Rotation paths and how fast each direction turns (degrees a step)
Each turn is a multiple of 5 degrees from 10 to 175, or 0.
Each row of a path follows its step; steps can be skipped.

step 3: [ -3  26 -20  -1 -31  -9  -1  13  12  24  13  15 -39   3 -27  15  20   0
 -11  -4 -19  41 -39 -23  19   3  15 -15  41 -30 -20  30 -29  21  48 -53
 -11  -5   3 -13 -10   6   4   1  45  -5  20 -15  -3  -2  29  -5  -5   8]
step 5: [-15  -5  -3  -7 -27  -9   0  -8  35   7  16   9  19 -32   4 -15 -48  11
  -4 -19 -13 -58   3 -24  20  11  -2 -56 -37  16 -20  16  15  27 -11   9
  -3  25  35  43 -20  -2  26   7 -18 -27  -1  15 -15  11   0  -8 -23  -6]
step 10: [ 13   0 -17  12 -47  31  45 -28  30  -1  -5  15 -11   8 -11 -12 -25  19
 -31   9  -4 -16 -42  18  10  31  -5  28  30 -15  -9 -19  18 -12 -22  35
  -5 -12  -4   8 -22  29 -30 -22  -6  22 -12  26  23   4  -8 -14 -39 -28]
step 14: [ 10   1  16  11   4  39  -7  -5 -16  -9 -42  -4   9  -2  36  -4  16   1
  32  -7 -33  39 -43   6 -36  29  -8 -10 -42  -6 -34   2 -40  -1 -25  -7
 -24  19   9  40   1  36  10   5  11  -9  14 -13  17  26  20  -7   8 -24]
step 17: [-23  24 -29 -55  21 -24  13 -21  24  -2  -8  21  60   5   1  -7   8   0
  12  -5  -1  -2  18 -18   2  11 -37   6 -14  30   0  -3   5  18 -33 -11
   9 -34  13  41  33  10   4 -15 -15   8 -31   0  -2   6  -7 -29  46 -30]
step 19: [  6  -9  46  11 -29   4 -29   7 -56  22  -2  -3  20   1  -3 -13  51  25
  53  58  27   1 -29  24  10 -12  -9 -12  22  -1  11  -9   4 -29  14   5
  22 -12  -8   3   9  19 -16 -22  -7 -15  -1  34   7   7 -11   4  -6  -2]
step 21: [ 15  35  -1  -9  42   4  43   2  33 -33 -54  21  -2 -17 -18  29   8  -5
  13  15 -39   6  -8   3 -32   4 -14   6  26  21  10   1  21 -18  25  -5
  27  39  17  -7 -12 -24   8   9  -5  21 -20  23 -22 -27   8   8 -30  24]
step 24: [ 11  33  -7  45 -14  -1  13  -1 -23   0  15  -1   0 -37  11   0  11 -15
  35  -1  32  20   0 -11 -10 -23 -13 -26  -1  36  25 -14 -22 -27 -23 -61
 -32  46  14 -13  12   9  45  24  -5  13   7 -16  -3  -1   0 -27 -12  -6]
step 26: [ 37  16  19 -15  19  11 -44  -4  -9  -8 -23   5   7  -4 -33  52   8  -7
 -39 -12 -43  -9 -17   3   0 -24  16  -9 -12  21 -28   8 -28  21  15 -15
 -14 -11  18   0 -13  -2 -17   0 -21 -46   0  12   9 -13 -12   9  -5 -65]
Speeds:
[  9  14  -1  -3   3 -10  10   3  -9  -3  -6  -2   0  -5   1 -12  13   1
 -10   4   6   0  -3   8  -6  -9  -2   2 -12   5   4   3   0  -6   6   3
   2   7   0   5   1  -1  -4   1   1  -2  -9   2   7  -1  -2  -1   4  -6] -> 10
[-16  -9  -2  -7  -5  -4  10  -4  -3   0  -3   8   0   1 -12   3  -6   2
   0  -5   9  -5   6   2  -6   9  -3   4  -9   6   7   0   5  -4  -2  -5
   1   0   0  -1 -10 -11  -2   5  -2  -1   7   4   5  -1  -7  -3  10  -2] -> 65
[  6  -4   3 -11  -1  -2  -4  -7  -4   8  -2  -4  12   7   6  -2   8  -1
  -2   2   2 -11  12  -1   0   6   5   9   4   1  -5   5   1  13   1  -9
   3  13  -1  -5   1   4  -3  -6  -9  -5   0   1   3   2  -4  -9  -3   0] -> 35
[  4   2  -6  -4  -7   9  -1  -4 -12   6  -2  -8  -3  -3   1   2  -8   2
   7   1 -10   1   1   5   1 -12  13   5  -5   0  -6  -1   3  -3  -1  -1
  10  -3   0  -2  -5 -12   2  -6  -3 -12  -5   2  -6   7   1   6  10   4] -> 100
[  1  -1   4   4  -1  -4  -3   2  -4  -5  -2  13   1 -14  -2   0  -7 -14
   2   7  -1  -2   5   4  -2   7   0   5  10  -9  11  -4   2   3   2   5
  12  -6  -3  -2   3   3  -5   0  -3  -5 -10   0   9  12   2  -2   2   0] -> 35
[-10   8  -2  -2   0   4  -7  -2  -6   0  12  11   4   0   3 -12  -3   0
  -4   0   1  -2   5   7  10  -1   7  -4   4  13   1  -8  11  -2  -8   2
  -2   6   8  -1   4  10   5   3   6   1  -3  -4   0  -3  -6   5   5   1] -> 60
[  2   1   7  -1  -4  -3   9  11   0   0  -6   1   6   2  -2  10  -3   1
  -6  -1   4   0  -2  -3  -8  -2   9  -5   9   4  -2   2  13   4   6  -2
 -11  -1   1  -7   6   3  -3  -3  -6   6  -5  -8  -7   0  10   5  16  -1] -> 80

step 3: [ 11 -21  20   0   5  -8  -4  -3 -23 -30   0  -7   8  -3   3  -3  -1 -28
 -23  -5  12   9   2 -30   1 -40  54  -3 -12  24  22 -40   1  21  30  -9
 -17 -49  19 -10   9  -6  -1  -7  13 -22   5  -3 -27  38   5   3  22  30]
step 6: [  0   3  38 -24 -17 -18 -18  -2 -10 -26 -18  -8  11 -13  30  -3  24 -10
   4 -30  -9  -6  -6 -24  50   2  26  11  -1  15   2   5  21 -11  23   9
 -26   3  20 -16  -6  -9 -30  13 -10  -2   7  21 -45  -3 -12 -17  22  53]
step 8: [-45   4  21 -15 -11  12   2  -9   0 -24   7  21 -18 -36  38  -1  22 -17
  -2  -7  22  -6   9 -22   3  15   6   0   6  12  21 -45  -6  10  11  20
  -6 -64   5  11   2   1  -5  35 -17  15 -11   5 -17  11   7 -18  -5  41]
step 14: [-33  16  26   9   9 -12 -13  23 -10 -14 -14  25   8   1   2  -9  32  12
   7 -35  -2  -1  -1  -4 -26   9  17   5  -8 -11   0 -19  11   4  36 -48
 -29 -18  13  -7 -11  14 -47  37  31  -5  12  22 -22  17  -1 -20  -2  29]
step 16: [-16 -15 -16 -12  31  -9 -18   2  -9 -30  -4  33  -6  -9  17 -12  22 -23
  28 -23   9   1  44  19  -1  12  34  -7 -14  12  37 -36 -18  15   6 -21
   1 -23  15   5 -14  -4 -18  34  -7 -43  -3 -24 -17   3  21   3  20   6]
step 21: [  7 -14  10 -22   6  15   6  37  -1 -10   4   3   9  -3  20 -14  -2 -23
  -3 -25  15 -47  12   7  26  10  25  -1  -5 -22  39 -43  -4  13  18   9
   6 -46   5  -9  14 -30  27  27  42   1  -1  -1 -23   1  -6  20  24   9]
step 29: [ 11  -3  27 -33 -19  16 -18 -18  13 -37   2   6   4 -11  16 -42  20 -14
  -8  -3  -1 -32 -21  10  -1 -16  32  -9 -19  18  20 -50 -15   5  16   4
   0 -28  47  11  31  15   2  27   2 -18   1   4  -8  -7  17 -26   6  -5]
step 32: [  6  -8  17  -2  10 -31  -6   1 -38  -6  -3  -5  35 -15  -1 -30   1 -15
   1 -13   3  11   8   0   1 -29  41  -8 -24   9   8 -21  -3  -3  39 -16
 -20 -16  17  -5   5 -12  -8  16  13 -24  30  -9 -30  23   0 -40  59  12]
step 36: [-12  -1   9  -8  32 -42  -2   1 -36 -22  -9  -7  36 -10  -2  -3  22 -19
   7 -19 -26   0  15  32  18 -17  36 -18 -20 -13  21   1 -31  -7   5  21
 -21  -3  20  12  -2  -9 -49  21  -1 -11   7   3 -29  18  -2  26  15  31]
Speeds:
[-3  7  0 -5 -9  7 -7 -6  1 -7  2 14 -1  1 18  5 15  2 -4 -1  2 -3  2  4
  0  9 -5  4  6 -5 -1 -5  4 -1  5 -3  0  8 -8 -7 -4  6 -2 -3 -7 -2  3  0
 -3 -9  2 -4  5 -1] -> 175
[  3   1   9   7  13  -5  -4   0  -3   5   4   1   9  12  -1  -2   3   8
   2  -2  14   5   0   0  -6   6   1   1  -9  -4   7 -14  -3  -8  -4   5
   5   4   6  -1  -5   5  -5  -4   3  -5   4   6   2  -4   8   5   3  -8] -> 160
[ -1   1   2  -2  10  13   5  -2   8   5   5 -13   2   3   0  -2   1   6
   4   3   3  -6   9   1  -1  -3  -4  13   6   2  -9  -8  -7   8   7  -2
   6   4  -6   0   5  -4  -2  10  -2  -5   1  11  -7   0  -8   0  -8   1] -> 85
[  6   7  -8   6   7  -1   4  -8   5  -7   0  -6   5 -10  -5  -8   5   2
  -2   6   1   3   7  -2   5   0  18   0   4  -2  -1  -2   0   4  -4  -2
   8   0  -1   6  -3   5  -5 -14  -7   0   9  -9  -5   1   0  -6   6   7] -> 85
[ -3  -5   7  -7  -2   2   2   3   8   2   0  -6  -1   2  -3   9  -3  -3
  -4   7   4   2  -3 -16  13  -4   3 -11  10  -3  11  -3   3  -8   3   1
   7  -4  -8  -3   2   1 -11  -4  -5   1  -7   6  -2 -12   0   2   1   0] -> 20
[  6   2   4   1   0  -3   0  -6   8  -5  -1   0   4  -7  -1  -6  -1 -11
   8   0   9   2   2   6   7  13 -11  -9   5  13   5  -4   2   2  -4  -1
  -3  12   8   3   4   7  -4   5  -6   7 -10   2   1   6  -4   3  -3   4] -> 35
[  2  -4   1   1   2 -14   7  -4  -5  -7  -5  -2   3   4  15   9   0   4
   8   3  -2   9  -1 -12  -3   1   1   8   3   3 -11  -5   0  -2  -1   3
 -10  -7  -2   8  -1   5   2  -3  -5  -1  -8   1  -6   1   1   8  -7  10] -> 10

step 0: [-25  16  14 -14  31 -27  22  41  41  29  18 -19 -17  -2 -16  -6  -5 -16
  29 -16   7 -30  15  -4 -10   0 -17  -2 -16 -31 -32 -44 -13  19 -20   1
   9 -43  19 -35 -10  32 -30  12 -18   4 -15  20   6 -27 -25  18  10  20]
step 1: [  4  14  -9  10  -5  -5   4 -19 -31 -21   9  12 -18  48  31  -2   5  36
 -28   3  -1 -27  17  -8 -62 -40  -5 -55 -16 -24 -10  13 -20  15  24  -9
  13  20  -7  -8  10 -22   5  -8  -3   7  33   1  12   7  38  21 -24   7]
step 10: [-17 -16   3  18 -15 -40   0  16 -29  22  -6   7  -3  14  -1 -48  -9  45
 -10 -23 -41 -12 -49  12 -11  52  -4 -26  27 -16 -44  -8  16   8  24  13
  -5  19 -18  18 -20 -26  16  -6 -19  -3  21   8  13  -1  -7  22  13 -14]
step 16: [ 14 -12  12 -54 -18 -16 -42  33  10   9 -19  36 -25   0  23   8   9 -19
  -2   7  24 -16  -5  30   0  -4  24  17   6  24 -30  22  -5 -30  20  -8
  41 -17  27  21  12  30 -21  -9 -28  -7  -1  20  34  -6  -6  34 -31   8]
step 17: [-24  25   0  14  14 -17 -33 -18  10   6  -8 -34  21 -24   4  27 -19  16
  -9  14  17 -20   5 -11 -16 -26 -45   8  19 -25  42   8 -72   8 -25  29
 -23  25  13  15  -5   6   9  -1   6   2 -25  15   6  -6  38  26   6 -19]
step 19: [ 27  -3  -4  31  29 -15 -10  32 -16  -3  44  26   3  20  14 -33  17   5
 -32 -15  12 -33  -5 -16  -1 -22  10  18  14  28   6  13   8  44  41  -4
  34 -27 -21  17   9 -26  14  -3   6  30  43  -1 -17 -37 -20  13  -3   6]
step 25: [-35 -47  -7  10  -4   5 -25   6   3  12 -34  -8  -5  -7  -4  24  21 -26
  -6 -10  -1   9 -23  -7 -30  -3  30  42  16  11  14 -13  -9  30 -12  22
 -36  -8  14  21  42 -22 -10  -4 -10  16 -39  -8  50 -20  15  37  -1  31]
step 28: [ -3 -16 -24 -26 -10 -40 -47  -3 -33  15 -25  15 -20  -1  15 -11   1 -11
   1 -25  14 -27   5  11  -7 -11 -49  -3   8 -16 -11 -35  12 -15   1 -19
  13  -4  18   9 -16 -15  50  31  -6   4  22  -9  13 -54  -4  42 -10  -3]
step 36: [  1 -11 -57 -12 -15   7  25  -9  14  12  11   8  27 -26  10 -19   2   3
  38  14 -16  13  14 -18   8 -41  -1  25 -17 -32  -1 -58   3   7  18  -6
 -26 -19  -2   4 -44  -8  12 -31   2  23  10 -11  29 -16 -21  30 -32  11]
Speeds:
[ -9  12   4   5   1  -4   1   8  -1  -9  -5   0  -4   5   0  -4   0  -4
   0  -3  -2  -4 -11   3   4 -11  -6  -5 -12   0   0   7   4  -3 -10   6
  -5   0  10   1   3   4  -7  -7   4   8 -13   5   7  -1   6  -5   5   6] -> 85
[ -5   1  -3   5   0  -5   0  12   0   0  -1  -3  -6  -6   0   3   7  -2
  -3  -3   3   2   6  -2   7  -8   0   4  -2   2  11  -4  -5  -2   3  12
 -11  -8   0  -3   4   9   8   3   4  -7   7  -3   0  -3 -14  16  -1   9] -> 130
[  2  -9   3   1  -3   0  -9   6  -7   1  -5  12  -2   7   0   1  10  17
 -12  -1  -1   5   8  -1  -5  -5  -6   5   7   8  -5   2   0   0  -5   5
   2   2   7   2   3  -3   0  -5  -8  -3   4  -2   6  -7   5  -2  12   0] -> 120
[  6   6   7  -5  -1  -1  -6  -5   3   5 -10   4   4 -11   1 -12  -3  -5
 -13  -5   7  -2  -3  -3   0   7  -2   0   1  -6  -5  -2  -7  -9  -3   3
 -10   1   4  -3  -1  -7  12  -2  -2   3  -6  -2   0  10  -6   5  10  -8] -> 100
[  2   1  -2  -7   5  10   6   2   0  -7  -9  -2   2  -4  -3  -4   4 -17
  -2   7  -5   4  10   8  -3   5  -2   8   2   6  -1   8   5  -6   1   4
  -2   6  -6   9   2   5  -5   3   2 -11   1  -3  -3   6  10   1  10   7] -> 40
[  5  -4   5  -8 -13 -10   6   3  -8   0   3   3   8 -12   7   2  -1   4
   4  -5  -2  -9   0  -1  -1   4   2   4  -9   6  -1  -3   8  11  -8   5
  -1  10  -4   3   6   2  -4  -8   1 -10  -6   6  -5   1  -6   4   0  -3] -> 65

step 1: [-24  43 -26 -41  17 -21  33 -10  41  30  -5  14  28   1  19   5 -11 -34
 -17   5   8  22  31  -8  -1  24   0   5  -7 -26  31   4  23  34 -46 -35
 -14 -11  -7  13  -6  28   3  -5   0  -3  -7  18 -14  14 -21 -10   7 -24]
step 4: [ -8  21 -13  13  15  15  -6 -20  -3   3  24   6 -41   1  20  -2  18  -6
   0 -42  10  16   6 -10 -11   0 -26 -13  -1 -15   8  -4 -10  -2  -8  17
  19   1  35  55  25 -10 -46 -44 -25  43  21   9   6   9  18   7  27  44]
step 6: [-19 -22 -13 -28  12  17  49 -30  -1  46  27   9  -3 -19  27 -17 -48 -25
 -42   8  25  20  11  20   0  -4  16   4  -4  -6  -7  -9  10  35   0   3
  25 -12   9   3  35 -16  24 -26  -6 -25  10  15 -17  12 -23  19 -16 -18]
step 15: [-12  56   6 -20 -28 -15  -5 -25   7  21   9 -38  17 -13   2   3 -55 -36
  -5   0 -11  14  13  -9  24 -18  30  13   4 -13 -17  12 -29   8   7  -5
 -36   5   4   0  22  15 -53  -9  19   4  -7  -4  25  25 -26  23   3  -7]
step 22: [ -6  -6  -6   9  15  -7  15 -49   8 -21  10  -9 -10   1   3 -15 -23 -10
 -32  13  29 -33  -4  23 -14  16  12 -14 -29 -12  12  12  65  13 -19   1
  29  13  25  27  15 -12   0 -25  -7  -6  49   4 -12  51  11  10  -7  13]
step 25: [ 12 -18  30  24   7  27   5 -39  -5  12  40  13   0  14  25  12 -22   0
  -7 -20 -13  43 -19   8   0  -8  21   3  -5   9 -15  27 -33  -1 -10   5
  25 -33   7  13 -24 -44  29 -41  29  31  -7 -28 -11 -24  17  -9  -8  -8]
step 26: [-14  -5  -1   3  56   9 -12 -47  29  -2  -4  17   0 -13   6 -10  17 -18
   7  -7  37  28  20  11  -2   2 -10 -50  13 -20 -24 -21 -29  -1  -8 -11
 -11  -2  -8 -15   4  29  16 -54  17  18 -30  46   8 -16 -21   3  12  -1]
step 29: [-33   5  18 -36   2   1 -39 -24 -60  -7   9 -16 -43 -20  -5  33   0  -1
   9 -12  16  29  25  10   2  29   8  35  -1 -21 -14   4 -12   2  37  16
 -37  -7  20   1  25 -16 -23  22   1   1  -6  -2   3  14  -5   6   4  34]
step 33: [  4   5 -13 -28  22 -34   8 -22  26  12  12 -14  22   0 -22   4  -8 -14
 -22  19  26  29 -38   7  23 -22  -6  38  -7  27   2  -8   3  -3 -21 -19
 -35 -18  -3  18  -4  12  -1  53  44 -29   6   4  16  29  11   0  -1 -45]
Speeds:
[  7   3  -2  -3   5   8   3  -3  12  -8   8  -2  -2  -3  -3   0   1   0
  -8  -2   5  -3   4  -2  10 -12  -8   3   6  -5   3  -5   4   3   4  -7
  -8   6  -7   4  17   1   4  -6  -4  -3  -8  -4   5   7  -5   7   4  -3] -> 160
[ -2  -1   1   9   8   6   5  -3  -5   1  -9  -1 -11  -4   4   5  -1  -2
  -5   2  -2   2   1  -3   5  10  -1   1 -11   7   3 -10   8   6   7   0
  -8   3 -11   0  -5  -4  -7 -11   2  10  -5  -3  -9   6   3  -9  -2  -3] -> 115
[ -6  -5 -11  -7  12  -3   5  -7   0   3 -11   2  -1   2  -8  -1  -5   4
  -9  10   1 -12  -3 -10   0  -2  -1  -6  -4 -10  -2   8   0  -2   1   2
  -3  -7  -2   2   3   8   8   5  -5   1   7   0  -4  -1   0  -5 -12  -5] -> 70
[ -3   6 -10   2   0  -9  -7   5   5  -4  -1   2   4   6  -1   2  -8   6
  -1   5   0   9  -4   1   5   4   5  -5   4   3  -4  -5   2  -7  11   9
  -5 -11 -10  -4   2  -5   0   9   4   0  -6  -5  10   7  -9  -5   2  11] -> 20
[ -3  -3  -1   9  -1  -5 -11 -11   7   1  -7   1  10 -13   5   3  10   3
   0   9   3   2  -4   8   6   3   0  -9  -1  -2  -2  -3  -2   2  -3   2
  -4  11   1  -5   4   4  -1  15  -2   3  -6   0  -4   0   6   2   5 -11] -> 155
[  0  -6   7  -7   2  -6  -4  -8 -13   4   4   2  -1  10   1   4   2  -1
   3   4  -8   3   4  -6  14  -3   4   5  -6  -2  -5   1  -1   6   2   4
   4  -5   5  -1  -2  -8   4  -1  -4  -6 -17   0  11   2  -1   1  -1 -14] -> 80
